(in the rows, 128 means zero)
The rows of Y fall into a few groups, and each row is roughly a mix of its group's hidden directions.
Y, 119 rows:
[[100 131 123 145 120 165 162 142 160 142 178]
 [168 144 147 135  77 123  89 114 126 109 104]
 [151 103 116 115 105 103 107  90 120  73 120]
 [108 107 144  96 139 182 128 105 152 121 165]
 [119  62 136 119 148 142 149 102 148 142 155]
 [147 141 156 133  78 139 105 120  92 157  98]
 [ 62 132 128 146 132 102 124 115 108 159 101]
 [174 173 107 147 112 126 127 145 143  90 109]
 [119 111 119 109 183 102 165 112 128 141  93]
 [134 152 123 158 141  79  85 131 110 123  92]
 [164  94 109 108 157 110 127  89 148  93 121]
 [ 99  89 140  70  97 123 105 118 129 126 118]
 [150 126 146 127  92 110 104 117  90 156  80]
 [169 118 108 168 136 102 144 145 119 170 102]
 [130 130 151 164 140 173 161 126 154 141 169]
 [ 82 127 148 139 134 117 138 139 101 188 112]
 [148 134 153 122 129 110  85 109  85 120  83]
 [ 87  96 127 158 185 108 137 128 133 137 139]
 [114 179 117 138 153 103  88 118  98 107 110]
 [106 156 161 148 117 136 112 148  82 171 119]
 [114 114 103  91 166 125 184 146 132 142 131]
 [ 79  83 130 118 158 115 128  97 118 157 137]
 [153 105 120  90 119 174 154 124 155 102 154]
 [153 169 126 126 103 137 121 165  87 133  90]
 [165 108 108 115 120 146 127 103 170  84 152]
 [163 121 123 125 101 109  86 109 141  88  93]
 [136 104 129  96  98 187 141 115 138 140 159]
 [ 96 143 167 160 160 142 125 129  92 163 120]
 [ 80 124 129 114 118 170 159 137 128 156 165]
 [ 97 119 112 135 187 135 155 147  99 139 154]
 [ 93 109 134 137 175 168 138 121 123 132 171]
 [139 112 111  85 161 153 180 124 131 112 146]
 [ 85 102 122 144 166 126 151 142 129 168 160]
 [165 113 144 100 128 162 115  83 100 114 103]
 [123 110  89 100 128  95 161 162 163 116 114]
 [144  84 102  99 134 102 136  94 147 120  89]
 [162 113 108 102 125 112 143  90 154  79 117]
 [163 125 169 114 109 132  80 108 102 103 116]
 [ 88 127 175 110  98 172 123 120 132 111 144]
 [191 159 123 130 105 118 143 144 102 117 101]
 [160 131 116 112  74 121 109 103 145  84 134]
 [103 119 129  89 139 151 170 164 145 111 160]
 [128 143 104 168  92 142 135 140 180 118 156]
 [176 137 133 141  81 131 109  99 140  90 127]
 [ 93 137 146 158 182  99 138 115 104 148 117]
 [118 150 155 136  92 139 136 172 102 172 117]
 [182 134 111 120 109 158 142 123 163  95 150]
 [172 141 102  86 106 145 160 130 158 110 131]
 [115 143 156 195 120 139  96 120 142 148 134]
 [164 189 134 156 130 138 116 143 122  96 113]
 [ 67 110 124 124 157 140 136 150 118 159 160]
 [117  94 123 118 126 154 157 140 172 117 178]
 [153 152 157 149 109 117  91 121  97 116  82]
 [142 160 131 182 119 102  81 117 135 118 114]
 [178 138 104 111 108 127 140 103 147  78 136]
 [109 119 108 124 136 151 173 138 170 117 174]
 [126 177 132 137 129 154 146 166  81 145 116]
 [163 135 159 125  83 144  85 117 104 109 115]
 [100 165 157 115 121 135 128 143  85 169 104]
 [185 138 128 124 132 140 115 106 119  82  93]
 [149 100 110 100 144 153 151 104 161  98 164]
 [181 121 134 145 138 138 125  98 150  78 110]
 [ 89 164 145 153 119 151 129 151 100 171 140]
 [147 103 161 136 174 169 146 104 104 118 122]
 [110 118 108  87  86 122 130 117 181 121 145]
 [ 92 127 156 120 157 109 122 125  79 167 112]
 [ 85 155 122 167 176 118 151 147 129 133 116]
 [ 96  99 147 163 159 111 115 105 101 162 112]
 [157 132 123 131 131  81 105 130 115 114  69]
 [104 148 142 139 143 123 142 160  93 187 117]
 [126 111 101  84 114 161 159 141 156 107 160]
 [103 161 157 160 110 147 104 141  97 162 151]
 [ 70 109 133 130  90 135 109 135 146 153 160]
 [146 115  91 161 157 113 165 158 146 157 141]
 [174 147 101 127 133  89 163 136 131 117  91]
 [116 165 139 170 140 101  95 137  98 121  93]
 [ 83 139 129 116 134 114 118 173 112 179 119]
 [ 98 152 155 148 125 132 115 132  77 169 105]
 [135 129 138 127 177  82 110 126  97 129  87]
 [178 131 130 106  97 105 123 128 100 105  87]
 [102 163 136 163  92 118 112 177 134 140 138]
 [118 142 136 137 178  98 143 134  84 160 104]
 [151 102 150 100 150 151 118  80 138  90 115]
 [ 93 139 135 140 163 128 136 168 104 178 123]
 [ 92 128 120 164 186 140 123 124 126 129 165]
 [170 155 142 105  69 145 112 140 121 125 119]
 [149 112  79 110 145  84 151 139 155 113 107]
 [152 150 120 133 109 125  92 111 129  66 101]
 [129  71 159 161 125 149 115 114 131 146 161]
 [ 79 122 102 146 162 119 159 152 155 132 154]
 [137  97 140 120 136 165 121  96 153  99 177]
 [120 159 140 157 106  91  90 154 109 134  93]
 [162 114 145  96 139 151 106  88 120  81 120]
 [173 124 113 110 148 148 146 129 163  91 163]
 [160 126 106 115 161  87 130 133 147  77 115]
 [ 73 112 154 159 115 137 103 135 132 167 141]
 [119 154 154 177 141 112 100 137  91 138  96]
 [128 125 104  90 143 136 173 169 149 105 154]
 [166 168 122 135  88 122 126 145 136  96  89]
 [164 140 162 127 107 122  96 131  96 130  79]
 [158 154 134 148 128  96  75 121 110  97 109]
 [102 109  93  89 141 101 146 144 158  98 151]
 [138 109 112  93 158  84  99 111 129  89 123]
 [ 87 107 115  79 104 120 140 161 113 154 139]
 [146 127 119 103 176 135 180 150 101 137 115]
 [166  98 117 100 134 141 123  92 155  85 145]
 [149 164 135 156 134 105  89 119  93 120  89]
 [159 136 113 109 125 107 148 170 106 149  79]
 [ 96 136 152 146 137 151 123 144  98 179 162]
 [100 136 165 143 120 169 119 116 101 165 160]
 [108 118  94  88 164 109 173 151 126 139 127]
 [ 82 166 100 147 149 108 148 168 134 132 127]
 [ 94 109 130  96 137 167 133  94 113 137 173]
 [148 127 159 180  78 155 125 126 114 135 140]
 [ 98 143 100 160 125  97 155 161 147 166 136]
 [109 119 101 133 130 138 163 136 181 111 172]
 [149 128 128  84 112 171 177 145 130 135 148]
 [113 162 151 107 103 155 140 149  96 176 126]
 [163  97 101 114 162 111 145  98 157  98 119]]

Here is one row of each group, with its name. Which group are the others in?
[177 131 103 107 103 130 136 119 162  82 119]	<47>
[164 176 107 149 102 152 121 144 125  89 117]	<128>
[157 156 121 171 103  84 122 131 142 131  92]	<89>

[128 133 132 115 165 153 173 164 101 163 128]	<89>
[ 97 132 104 180 173 102 132 150 136 129 139]	<47>
[133 134 102 196 125 115 124 162 150 117 146]	<47>
[130 107 132 146 184 136 152 114 111 178 137]	<47>
[ 85 106 153 129  97 144 109 108 122 177 143]	<128>
[160 154 137 150 150 159 105  93 152  93 145]	<89>
[162  83 122 138 177 113 126  87 127 130 126]	<47>
[173 146 109  92 145 122 165 150  99 118 107]	<89>
[ 87 158 138 147 116 117 125 179 116 158 151]	<128>
[ 93 103 122 138 140  94 150 135 136 189 125]	<128>
[ 84  97 125 112 169 124 150  94 137 134 159]	<128>
